[[126 132 107 147 139 130 142]
 [120 122 148 137 127 121 135]]: 132

[[148 114 117 125 150 123]
 [134 121 118 154 116 123]]: 114

[[150 142 123 132 120]
 [129 121 133 137 123]]: 142

[[129 118 154 147 123 131]
 [105 114 129 146 114 115]]: 118

[[124 138 130 142 113 106 110]
 [119 139 116 143 137 126 116]]: 138

[[152 143 153 134 131 129 136]
 [129 131 139 141 136 131 128]]: 143
---
[141 101 154 110 118 140 143] | 143

[[122 130 151 130 128 122]
 [132 119 131 129 107 131]] | 132

[129 131 103 139 120 123] | 131

[134 125 150 131 107 116 127] | 134

[154 126 143 110 117 132] | 143

[[ 99 151 137 113 152]
 [134 119 122 138 124]] | 151

[109 129 158 147 130 127 125] | 147

[105 138 140 106 156 101 117] | 140

[130 135 130 150 147 140 129] | 147
---
[112 152 139 136 142] --> 139
[122 156 114 115 136] --> 122
[123 135 128 103 141] --> 128
[149 130 146 127  99] --> 130
[139 152 123 138 130] --> 138
[129 113 148 151 120] --> 129
[120 116 136 102 118] --> 118
[141 136 151 131 137] --> 137
[114 138 117 109 158] --> 117
[106 110 148 125 127] --> 125
---
[135 119 121 111 154] -> 121
[154 156 142 158 146] -> 154
[138 158 141 115 120] -> 138
[124 138 154 143 155] -> 143
[112 114 143 140 104] -> 114
[132 126 116 135 107] -> 126
[110 109 151 104 141] -> 110
---
[[157 127 117 140 129]
 [141 152 119 140 137]
 [141 152 119 140 139]] ans = 127

[[131 108 119 122 130 125 144]
 [131 126 135 131 132 111 101]
 [127 127 122 123 136 127 130]] ans = 108

[[134 135 123 128]
 [132 131 104 132]
 [114 119 131 110]] ans = 135

[[102 131 126 121 158]
 [101 122 125 130 145]
 [110 137 127 120 152]] ans = 131

[[133 122 127 117 135 116]
 [136 114 151 120 115 124]
 [126 134 130 143 131 126]] ans = 122

[[130 125 112 131 127 114 121]
 [126 135 108 137 135 102 118]
 [134 115 111 126 118 122 121]] ans = 125
---
[[117 131 127 118 120]
 [139 115 104 145 122]
 [117 130 127 118 121]] ⇒ 115

[[149 139 125 102]
 [114 120 128 150]
 [135 133 135 102]] ⇒ 120

[[118 150 120 138 139]
 [126 130 119 116 136]
 [130 132 140 116 137]] ⇒ 130

[[111 116 103 143 140]
 [138 138 155 117 134]
 [ 98 106 113 110 111]] ⇒ 138

[[131 107 117 119 101 103 146]
 [119 123 152 126 143 148 139]
 [102 130 151 110 130 145 119]] ⇒ 123

[[116 137 113 129 111 150]
 [136 138 100 136 132 145]
 [123 110 111 113 156 102]] ⇒ 138

[[116 127 134 149]
 [125 141 109 102]
 [130 130 139 118]] ⇒ 141

[[146 153 111 108]
 [153 125 156 102]
 [128 105 134 116]] ⇒ 125
---
[125 132 152 113 127 131] → 127

[[124 102 120 116 127 126 120]
 [134 144 130 136 127 132 130]
 [134 120 122 120 127 130 121]] → 126

[126 139 157 122 131] → 122

[143 112 120 146 149] → 146

[[128 125 139 128]
 [116 120 128 150]] → 139

[143 112 101 113 119] → 113

[[124 134 125 118 118 141 127]
 [122 119 154 115 131 135 146]] → 141
---
Input:
[[125 136 127 127 129 126 124 123 126 130 118]
 [130 128 114 115 126 128 137 119 117 134 113]
 [124 134 137 120 131 119 143 131 121 138 123]
 [108 128 128 114 127 124 124 121 135 119 121]
 [110 132 127 131 141 121 131 127 117 144 139]
 [132 128 117 123 125 114 142 134 141 131 143]
 [127 135 107 125 132 120 128 121 136 128 134]
 [120 134 120 131 126 130 129 127 112 123 132]
 [107 124 127 113 131 126 126 127 132 120 128]
 [124 133 127 124 132 128 128 133 123 133 126]
 [130 130 109 120 127 131 129 125 118 129 108]
 [125 129 127 127 125 119 132 135 114 129 134]]
Output: 108

Input:
[[128 124 137 137 131 123 114 137]
 [127 132 126 127 127 141 117 128]
 [130 128 114 133 112 126 138 142]
 [136 131 138 128 116 123  98 134]
 [115 135 132 129 125 123 132 118]
 [125 126 125 127 126 130 125 124]
 [121 120 122 134 120 125 130 127]
 [128 130 124 128 121 141 109 121]
 [133 133 139 133 121 130 107 130]
 [117 136 120 132 129 121 132 120]
 [119 115 120 138 115 122 135 129]
 [132 130 141 138 131 120 114 139]]
Output: 129

Input:
[[115 138 109 134 110 108 143 120]
 [142 146 137 147 146 110 129 124]
 [135 143 137 100 109 126 110 142]
 [117 127 113 138 110 139 149 145]
 [137 134 138 149 129 121 133 131]
 [138 145 149 127 130 113 134 115]
 [141 140 132 108 110 120 106 144]]
Output: 115

Input:
[[113 144 124 114 130 138 142 138 133 121 127 124 132 154 111]
 [130 133 114 123 118 124 141 127 136 137 131 128 130 127 126]
 [132 119 124 127 129 138 144 135 153 138 149 127 119 127 139]
 [138 135 131 129 139 128 118 133 132 157 136 115 126 146 124]
 [122 148 138 125 141 121 131 129 121 124 114 139 128 109 132]
 [133 124 158 116 143 128 118 138 123 109 115 119 133 135 133]
 [144 118 133 139 131 120 131 127 112 141 116 145 109 124 136]
 [126 135 114 124 103 131 121 109 137 129 145 124 141 133 127]]
Output: 136

Input:
[[114 115 137 149 126 118]
 [127 124 138 148 132 125]
 [125 140 136 132 130 133]
 [114 139 109 131 143 125]
 [135 119 125 125 138 138]
 [122 144 116 125 142 116]
 [104 117 114 137 122 129]
 [124 142 137 117 112 138]
 [140 125 117 127 118 121]
 [130 130 127 132 126 129]
 [130 130 127 131 126 129]]
Output: 129

Input:
[[126 123 135 124 123 132 121 144 135 133 115]
 [134 133 144 125 122 137 134 125 115 133 126]
 [117 139 124 133 129 120 118 122 128 115 123]
 [126 113 134 137 121 131 126 129 135 136 112]
 [125 118 108 138 133 131 131 124 125 127 135]
 [132 133 133 135 130 112 116 127 132 115 132]
 [123 137 119 118 122 115 126 134 126 124 116]
 [130 122 130 124 149 128 122 137 124 126 138]
 [140 120 127 128 131 126 126 120 135 116 112]]
Output: 138

Input:
[[114 106 131 130 105 129]
 [128 130 117 130 129 153]
 [112 120 122 130 116 146]
 [142 126 139 130 156 143]
 [134 124 154 130 154 112]
 [136 143 107 130 115 125]
 [120 143 126 130 143 139]
 [133 123 124 130 133 151]
 [123 125 129 130 111 104]
 [150 146 119 130 145 132]
 [106 126 125 130 104 116]
 [112 116 138 130 130 139]]
Output: 116

Input:
[[136 120  98 111 143 150 131 135]
 [119  98 112 144 149 134 136 133]
 [136 120  99 112 143 149 132 134]
 [104 101 132 151 140 130 128 136]
 [129 151 142 131 135 131 102 103]
 [151 141 131 136 130 105 132 101]
 [117 147 147 132 133 135  99 112]
 [ 99 124 150 144 131 135 109 131]
 [122 149 145 131 135 133 100 107]
 [128 103 103 133 151 139 136 132]]
Output: 107

Input:
[[142 124 148 106 132 107]
 [147 141  98 106 142 130]
 [137 120 131 114 149 122]
 [126 140 146 110 115 125]
 [134 135 119 137 122 117]
 [135 108 133 121 131 143]
 [115 127 125 128 138 139]
 [152 108 118 135 116 139]]
Output: 139
---
array([[127, 128, 129, 128, 135, 128],
       [137,  98, 130, 128, 141, 119]]) result: 98

array([[123, 135, 117, 149, 119],
       [126, 128, 128, 129, 129],
       [142, 152, 130, 134, 115]]) result: 128

array([[121, 114, 139, 125, 137, 121, 135],
       [139, 136, 101, 142, 126, 147, 106],
       [140, 128, 117, 129, 142, 135, 123]]) result: 136

array([[120, 103, 148, 139],
       [120, 143, 122, 104],
       [148, 141, 135, 116]]) result: 143

array([[123, 128, 130, 124, 118, 128],
       [140, 125, 104, 149, 131, 127]]) result: 125

array([[135, 148, 150, 142],
       [138, 102, 118,  99]]) result: 102

array([[119, 119, 118, 142, 120],
       [118, 153, 115, 139, 136]]) result: 153

array([[127, 148, 141, 127, 117, 124],
       [117, 144, 110, 125, 132, 123],
       [150, 113, 135, 123, 122, 130]]) result: 144

array([[151, 122, 137, 114],
       [121, 128, 120, 121],
       [115, 128, 123, 123]]) result: 128
---
[135 152 124 134 120 131] 131

[[133 134 118 144 130 104]
 [123 115 125 113 103 134]
 [128 129 128 137 115 121]] 113

[128 135 154 106 122] 128

[125 150 119 107] 125

[114 128 106 117 102 142] 114

[121 109 105 142 126] 121

[115 117 126 143 104 151] 117
---
[[118 131 143 104 129 128]
 [137 108 107 148 114 137]
 [139 127 121 132 126 118]] ==> 131

[[137 130 142 146 124 115]
 [100 127 143 120 137 119]] ==> 130

[[123 113 120 156]
 [140 127 131 130]] ==> 113

[102 118 133 112 107 139] ==> 118

[109 136 132 152] ==> 136

[129 155 154 151] ==> 155

[139 135 109 102] ==> 135

[[106 113 106 122 123]
 [130 120 146 136 134]] ==> 113

[101 137 126 129 133 125 130] ==> 137
